Y: rows in several groups, each row roughly a mix of its group's directions:
Y (99 x 10):
[-6 20 -46 4 -6 -1 8 -53 -6 16]
[14 -12 -11 20 34 -32 46 10 2 -21]
[27 1 -22 9 38 1 -6 38 -38 13]
[3 -2 -5 7 -1 35 -44 2 -45 -21]
[-7 -13 31 35 22 39 13 6 -15 -29]
[13 -13 -62 21 6 -6 -23 -22 -11 -1]
[-25 -8 3 20 43 27 15 -28 -14 -31]
[-3 -7 -11 9 2 26 -34 27 -52 -15]
[41 2 -46 10 5 -12 -31 -20 -19 3]
[-8 7 31 45 35 24 -6 10 2 -27]
[15 40 1 -24 -24 -39 1 0 13 33]
[1 0 -3 7 35 -18 -32 36 16 -41]
[28 -27 -35 25 28 12 -25 18 -23 -3]
[9 -14 6 34 57 -8 16 -18 10 -18]
[0 3 -5 -3 13 -24 -35 48 25 -30]
[0 -1 -3 -4 -11 34 -45 14 -43 -21]
[20 -24 -37 34 20 1 -30 26 -17 -3]
[21 -15 -11 9 33 -28 46 17 -17 -20]
[29 2 -55 23 5 -17 -12 -17 -20 15]
[-12 5 0 -33 -52 13 -28 24 1 18]
[-32 22 53 -19 -12 25 16 2 3 -2]
[23 -3 -5 15 37 -29 46 12 -9 -22]
[4 -11 32 36 36 12 9 27 -3 -34]
[17 3 -19 17 32 -9 -14 37 -45 11]
[11 -4 -39 42 27 -19 11 12 -10 30]
[23 29 25 -47 -23 15 28 -1 -2 4]
[4 -5 -10 20 38 -18 52 14 -18 -17]
[-3 -6 9 -27 -28 27 -57 -12 6 1]
[12 16 -2 1 1 -33 47 -1 42 17]
[14 -5 19 28 61 6 -3 -13 8 -19]
[13 24 36 -27 -26 21 18 35 13 -10]
[-30 17 38 -27 -12 14 15 -33 28 5]
[-5 -10 -49 -5 -12 -48 -21 -1 9 18]
[-4 -1 -14 23 33 -17 56 5 -14 -18]
[-4 -5 -23 -8 -21 -1 16 -34 15 56]
[6 14 14 40 28 -10 4 29 -4 -45]
[16 -28 -35 28 16 -6 -32 33 -18 -2]
[-8 7 2 -2 -49 7 17 -13 5 52]
[34 -21 -38 31 16 4 -31 17 -14 -8]
[2 -10 -16 -14 -23 14 30 -44 -40 8]
[-1 8 52 -40 -30 5 -4 1 17 -10]
[31 -22 -33 14 30 15 -26 29 -21 1]
[11 -9 0 10 52 0 -1 9 -8 -52]
[25 -15 -38 38 38 -21 1 -8 -6 7]
[-19 -4 15 -6 -40 -4 1 -34 46 -14]
[-24 -15 -51 39 14 7 2 -16 -11 17]
[-5 13 -22 -30 -53 -23 -14 1 0 26]
[-31 -10 21 -5 -24 8 -4 -40 44 -8]
[16 16 57 -32 -26 -7 2 -13 12 4]
[16 36 27 -24 15 -9 -16 35 27 -20]
[32 1 -51 28 17 -16 -20 -14 -11 9]
[29 -20 -44 8 3 -6 -23 -25 -34 15]
[10 -29 -28 23 9 -4 -47 25 -24 -7]
[20 29 58 -10 10 -16 -2 26 3 2]
[-14 -51 19 40 19 17 5 2 -19 -1]
[33 -10 31 -45 -28 -15 -13 -7 7 -18]
[-5 -8 30 33 22 42 14 21 9 -27]
[23 12 17 -25 -35 -26 -15 13 43 -6]
[-20 8 58 -21 -15 1 25 2 26 -9]
[-27 31 37 -28 -8 18 21 -22 23 9]
[24 -10 47 -42 -26 -7 -11 -16 5 -5]
[19 -27 -33 36 9 5 -43 5 -13 -13]
[27 36 -2 2 36 34 25 -6 19 18]
[-20 8 60 -28 -7 19 10 3 12 -17]
[-1 -6 -8 -2 -15 5 21 -53 -40 24]
[1 7 16 34 28 34 19 1 -11 -44]
[-1 -27 -48 28 36 4 -1 7 -25 -3]
[36 24 -7 -3 41 27 34 -2 -1 18]
[27 -28 -34 23 13 5 -36 17 -26 -11]
[0 -3 26 -39 -27 -26 -33 7 -24 21]
[27 11 -19 13 33 4 -2 32 -47 9]
[20 -30 -35 28 12 14 -35 18 -20 -13]
[-9 10 4 -19 -36 39 15 -20 17 39]
[19 -13 -11 7 21 -34 54 7 -16 -17]
[-17 26 34 -28 -3 -8 47 -21 -7 11]
[-24 16 31 -31 -16 13 37 -21 28 3]
[-16 12 33 -32 -9 -20 39 -30 17 11]
[27 33 -14 8 27 2 2 42 -32 14]
[-14 25 -32 -35 -36 8 -28 -18 11 13]
[18 -13 -29 38 26 -2 -46 12 3 4]
[3 11 4 0 17 -21 -32 40 3 -48]
[-20 2 -30 12 -45 0 -1 -2 24 42]
[-32 19 50 -17 -15 13 17 12 27 -9]
[19 -1 11 31 56 0 6 -31 -6 -11]
[-37 -3 -35 25 24 26 15 12 -31 0]
[-17 -10 19 -11 -36 -8 4 -45 35 -14]
[22 -32 -38 28 13 -13 -30 27 -9 -3]
[-23 -17 -25 -24 -57 -2 -9 11 7 15]
[-8 1 9 -3 -47 -1 9 2 13 56]
[8 0 1 -4 8 -50 22 -5 45 25]
[-25 -16 20 -15 -32 -3 10 -40 37 -12]
[25 -26 -37 25 18 8 -26 28 -25 -7]
[30 29 -2 -2 44 35 23 -8 4 19]
[4 -14 -6 4 54 7 -12 -8 -12 -46]
[-19 4 11 -7 -28 26 -51 -13 21 22]
[3 12 52 -2 -9 -17 -25 43 -6 -5]
[5 -1 26 34 52 20 15 -16 -9 -16]
[0 10 -15 -18 -32 -43 -14 -15 -8 42]
[0 -20 2 25 52 3 -11 10 -4 -42]
which group is each row in? (one row of each group first):
[-33 -13 -49 29 17 20 3 -14 -18 -5] => <81>
[16 -48 3 1 22 -43 8 20 -20 -5] => <26>
[15 3 -28 34 12 10 -44 33 -19 -5] => <27>

[10 -4 -59 20 -2 0 -28 -27 -15 9] => <81>
[31 25 -1 -5 40 39 25 -12 8 15] => <27>
[14 5 -13 1 35 -15 2 46 -38 21] => <27>
[-4 14 22 -14 -26 24 -52 -9 12 27] => <81>
[2 -32 24 9 39 9 1 -43 0 -26] => <81>
[-46 -18 12 9 -37 -25 -28 1 -8 -16] => <27>
[2 12 48 19 24 39 12 -2 -15 -23] => <26>
[-43 9 46 -14 -11 23 19 16 16 -4] => <81>
[36 15 -7 -24 27 34 30 6 23 16] => <27>
[-4 6 -15 -20 -49 -7 -22 38 17 23] => <81>
[-1 -11 -4 5 5 36 -18 -2 -59 -21] => <27>
